One turn moves each row of this set onto another row. After a few examples, where does it send each row asked below?
K_59: |   5 | -16 |  14 |   7 |  36 | -28 |   9 |  26 |  -6 |   0 |  -4 |  -6 | -29 |  -7 |  14 |  11 | -19 |   5 | -30 |  23 |  20 |   2 |
K_978: |   9 | -26 |  10 | -10 |  24 | -30 | -25 |  34 |   3 |  15 |  -3 | -16 |  23 |  -4 |  21 | -21 | -11 |   5 |  -2 | -27 | -18 | -12 |
K_146: |  -5 |   4 |  12 |   0 |  47 |  30 |   3 | -12 |  13 |   2 |   2 |   0 | -24 | -26 |  12 | -15 |  19 |  39 | -29 |   2 | -17 |  12 |
K_301: |  -4 | -21 |   7 |  -4 |  51 |  -4 | -12 |  -2 |  -1 |  16 | -15 | -43 | -48 | -33 |   4 | -26 |   5 |   0 | -28 |  -8 | -21 |  15 |
K_628: |   0 | -37 |  25 |   7 |  30 |   9 |   2 |  35 |  21 |  30 |  -3 |  -4 |   7 |  -1 |   6 |  10 |  -1 |  23 |  -2 | -17 |  15 |  -7 |
K_111: |   1 |  -1 |   5 |  -6 |  45 | -20 | -19 |   3 |   5 |   9 |   3 | -20 |  -8 | -22 |   1 | -50 |  -4 |   5 |  -9 | -20 | -39 |  11 |
K_772: |  -5 | -29 |  22 |   8 |  38 |  33 |  10 |  14 |  18 |  20 |  -7 |  -6 | -20 | -14 |  12 |  17 |  14 |  34 | -22 |  -1 |  15 |   2 |
K_894: |   0 |   2 |  11 |   3 |  38 |  25 |  -8 | -23 |  -5 |   2 | -14 |  -9 | -40 | -17 |  32 |  -7 |  21 |  33 | -32 |  -3 |  -5 | -10 |
K_619: |   5 | -16 |   0 | -16 |  36 | -33 | -30 |  12 |  -9 |   7 |  -9 | -34 |  -9 | -21 |  22 | -37 |  -4 |  -4 | -18 | -19 | -36 |  -1 |
K_953: |   2 | -11 |  19 |   4 |  30 |   5 |  -2 |  23 |  24 |  16 |  10 |  12 |  26 |  -1 |   5 | -14 |   0 |  32 |   3 | -20 |  -7 |  -4 |
K_96: |   2 |   3 |   3 |  -3 |  42 |  -4 | -22 | -24 | -14 |   2 | -16 | -27 | -44 | -22 |  26 | -32 |  11 |  11 | -27 | -12 | -24 |  -6 |
K_729: |  -7 | -20 |  13 |   2 |  48 |  26 |   2 |  -5 |   7 |  14 | -13 | -25 | -48 | -30 |  12 |   0 |  17 |  23 | -34 |   3 |  -3 |  13 |
K_933: |   4 | -15 |  13 |   5 |  38 | -27 |   8 |  23 |  -8 |  -1 |  -5 |  -9 | -34 | -10 |  14 |  10 | -18 |   5 | -32 |  24 |  17 |   4 |
K_27: |  10 | -26 |   9 |  -1 |  13 |  13 | -14 |  30 |  23 |   2 | -10 |   2 |  14 |  -8 |  14 |   6 |  16 |  14 |   3 |  -1 |  -7 | -41 |
K_957: |  -3 |  -9 |   8 |  -9 |  40 |  26 |  -5 |  -8 |  -1 |  -3 | -10 | -13 | -32 | -29 |  36 |   3 |  23 |  36 | -43 |   7 | -12 |   3 |
K_65: |   9 |  -5 |   4 |  -4 |  34 | -30 | -31 |  -4 | -11 |  11 | -12 | -28 | -19 | -11 |  20 | -42 |  -4 |  -2 |  -8 | -28 | -26 | -14 |
K_561: |   4 | -12 |  -1 |  -5 |  29 |  29 | -12 |  -3 |  11 | -12 | -18 | -15 | -33 | -32 |  19 |  -2 |  31 |  14 | -26 |  16 | -22 | -25 |
K_577: |   6 | -27 |  18 |  -4 |  21 |   1 | -10 |  34 |  12 |  15 |  -1 |   5 |  28 |   2 |  28 |   7 |   1 |  30 |  -6 | -17 |   3 | -17 |
K_836: |   3 |  -7 |  20 |   8 |  27 |  28 |  -2 |  -4 |   6 |  10 |  -8 |   9 | -11 |  -1 |  31 |   9 |  17 |  44 | -18 |  -9 |  12 | -22 |
K_856: |   0 | -19 |  18 |  -4 |  28 |  29 |   1 |  13 |  11 |   5 |  -4 |   6 |   1 | -10 |  35 |  19 |  18 |  44 | -27 |   0 |   6 |  -9 |
K_148: |   1 | -29 |   9 |  -3 |  43 | -26 | -20 |  19 |   2 |  25 | -11 | -40 | -21 | -20 |  -1 | -34 |  -9 | -11 |  -8 | -22 | -20 |   6 |
K_187: |   6 | -17 |  13 |   6 |  36 | -36 |   5 |  28 |  -8 |   1 |  -4 | -10 | -26 |  -7 |  12 |   6 | -23 |  -1 | -26 |  20 |  17 |   2 |
K_387: |   5 | -15 |  11 |   5 |  38 | -32 |   6 |  23 |  -9 |  -1 |  -4 | -13 | -36 | -11 |  14 |   6 | -19 |   1 | -31 |  23 |  15 |   5 |
K_960: |  -3 |   5 |   5 |  -5 |  51 |   5 | -10 | -14 |   4 |   1 |  -1 | -18 | -30 | -31 |   6 | -38 |  11 |  19 | -27 |  -5 | -36 |  17 |
K_277: |   6 | -18 |  14 |   6 |  35 | -32 |   7 |  29 |  -6 |   3 |  -3 |  -8 | -25 |  -6 |  13 |   9 | -21 |   3 | -26 |  20 |  20 |   1 |
K_719: |   6 | -15 |  12 |   4 |  38 | -36 |   4 |  26 |  -9 |   0 |  -4 | -13 | -31 | -10 |  13 |   3 | -22 |  -2 | -29 |  20 |  14 |   4 |
K_431: |   3 | -37 |  18 |   3 |  32 | -20 | -13 |  37 |  14 |  32 |  -5 | -22 |   7 |  -4 |  -1 | -15 | -12 |   0 |   5 | -28 |  -2 |  -4 |
K_798: |  11 | -19 |  -4 | -10 |  25 | -17 | -31 |  16 |   7 |  -3 | -17 | -28 | -12 | -25 |   8 | -30 |   9 | -15 |  -3 |  -6 | -37 | -30 |
K_473: |   6 | -12 |  -6 | -10 |  31 |   4 | -24 |  -1 |   4 | -10 | -20 | -30 | -34 | -34 |  13 | -23 |  21 |  -5 | -20 |   7 | -36 | -22 |
K_829: |  13 | -26 |   3 |  -5 |  16 | -12 | -26 |  32 |  17 |   3 | -12 | -13 |  12 | -11 |   8 | -16 |   7 |  -6 |   8 | -10 | -22 | -39 |
K_261: |  10 | -13 |  14 |   2 |  23 | -26 | -26 |  16 |   0 |  19 |  -7 |  -9 |  11 |   6 |  19 | -27 |  -9 |   8 |   7 | -34 |  -8 | -25 |
K_357: |   1 |  -9 |  -1 | -15 |  44 |  -4 | -20 |  -8 | -11 |  -2 | -13 | -33 | -37 | -34 |  30 | -25 |  12 |  11 | -39 |  -2 | -32 |   7 |
K_53: |   8 | -14 |  21 |   8 |  20 |   3 | -11 |  16 |   9 |  17 |  -4 |   9 |  15 |  12 |  26 |  -1 |   2 |  30 |   3 | -25 |  10 | -29 |
K_671: |  -2 |  -5 |  19 |   5 |  37 |  30 |   6 |   7 |  22 |   9 |   7 |  14 |   4 | -10 |  10 |  -2 |  14 |  45 | -14 |  -5 |  -3 |   1 |
K_677: |   5 |  -9 |  12 |  -1 |  35 | -20 | -16 |  21 |  15 |  16 |   8 |  -5 |  20 |  -7 |   0 | -37 |  -9 |  12 |   6 | -27 | -24 |   0 |
K_470: |   6 | -19 |   7 |  -1 |  21 |  33 |  -6 |  13 |  21 |  -6 | -14 |   0 | -10 | -19 |  19 |  13 |  28 |  23 | -13 |  12 |  -6 | -35 |

K_301 goes to K_729
K_677 goes to K_111
Now find these:
K_470 goes to K_27
K_187 goes to K_719
K_261 goes to K_65
K_957 goes to K_856

